Look-ups in named tables: a row name and a column name give one cell, copied from the table.

Table Foguzek
columns: Bom, Gofol, Zus, Fuzafot, Sep, Bez, Zof, Poras, Biga, Lugi
Pudo: [5.7, 0.8, 2.7, 6.9, 4.7, 8.1, 3.1, 6.5, 4.6, 1.8]
Godeni: [5.5, 2.2, 3.2, 5.3, 6.7, 8.6, 5.7, 5.1, 3.4, 2.2]
Pav: [5.8, 2.8, 4.0, 5.2, 6.2, 7.9, 5.4, 5.3, 3.7, 3.3]
Tif: [6.5, 1.6, 3.9, 6.2, 5.4, 8.1, 3.6, 6.3, 4.2, 1.9]
Nol: [6.3, 2.0, 3.5, 5.9, 6.6, 9.1, 5.6, 5.9, 3.8, 4.3]
Goro: [7.1, 1.1, 5.2, 6.2, 4.8, 9.4, 5.1, 6.7, 3.3, 1.3]
Tazem: [6.2, 2.5, 4.6, 5.4, 6.0, 8.7, 5.7, 5.7, 3.4, 3.2]
Ragolo: [6.5, 3.4, 5.2, 4.4, 6.3, 7.3, 5.1, 5.1, 3.7, 1.8]
Zisap: [6.6, 1.8, 4.8, 6.0, 5.2, 8.7, 5.1, 6.3, 3.5, 2.5]
Gakased: [7.4, 1.9, 4.8, 5.9, 5.8, 8.4, 5.1, 6.1, 4.4, 3.8]
Vudiri: [5.6, 1.8, 3.2, 5.4, 5.8, 7.4, 5.4, 5.0, 4.1, 0.9]
Berize: [6.1, 3.0, 4.7, 5.2, 5.7, 7.8, 3.5, 5.9, 3.8, 2.4]
Midove: [6.0, 2.8, 4.6, 5.2, 5.6, 7.4, 5.2, 5.5, 4.2, 3.3]

What is the Bom of Midove in Foguzek? 6.0
What is the Zus of Tif in Foguzek? 3.9
What is the Zus of Midove in Foguzek? 4.6
What is the Biga of Pav in Foguzek? 3.7
What is the Sep of Tif in Foguzek? 5.4
What is the Bez of Gakased in Foguzek? 8.4
What is the Sep of Tazem in Foguzek? 6.0
What is the Zof of Ragolo in Foguzek? 5.1
What is the Poras of Goro in Foguzek? 6.7
What is the Biga of Tif in Foguzek? 4.2
What is the Biga of Gakased in Foguzek? 4.4
What is the Sep of Godeni in Foguzek? 6.7
What is the Sep of Pav in Foguzek? 6.2
What is the Zof of Godeni in Foguzek? 5.7
What is the Bez of Berize in Foguzek? 7.8
Row with the largest Biga: Pudo

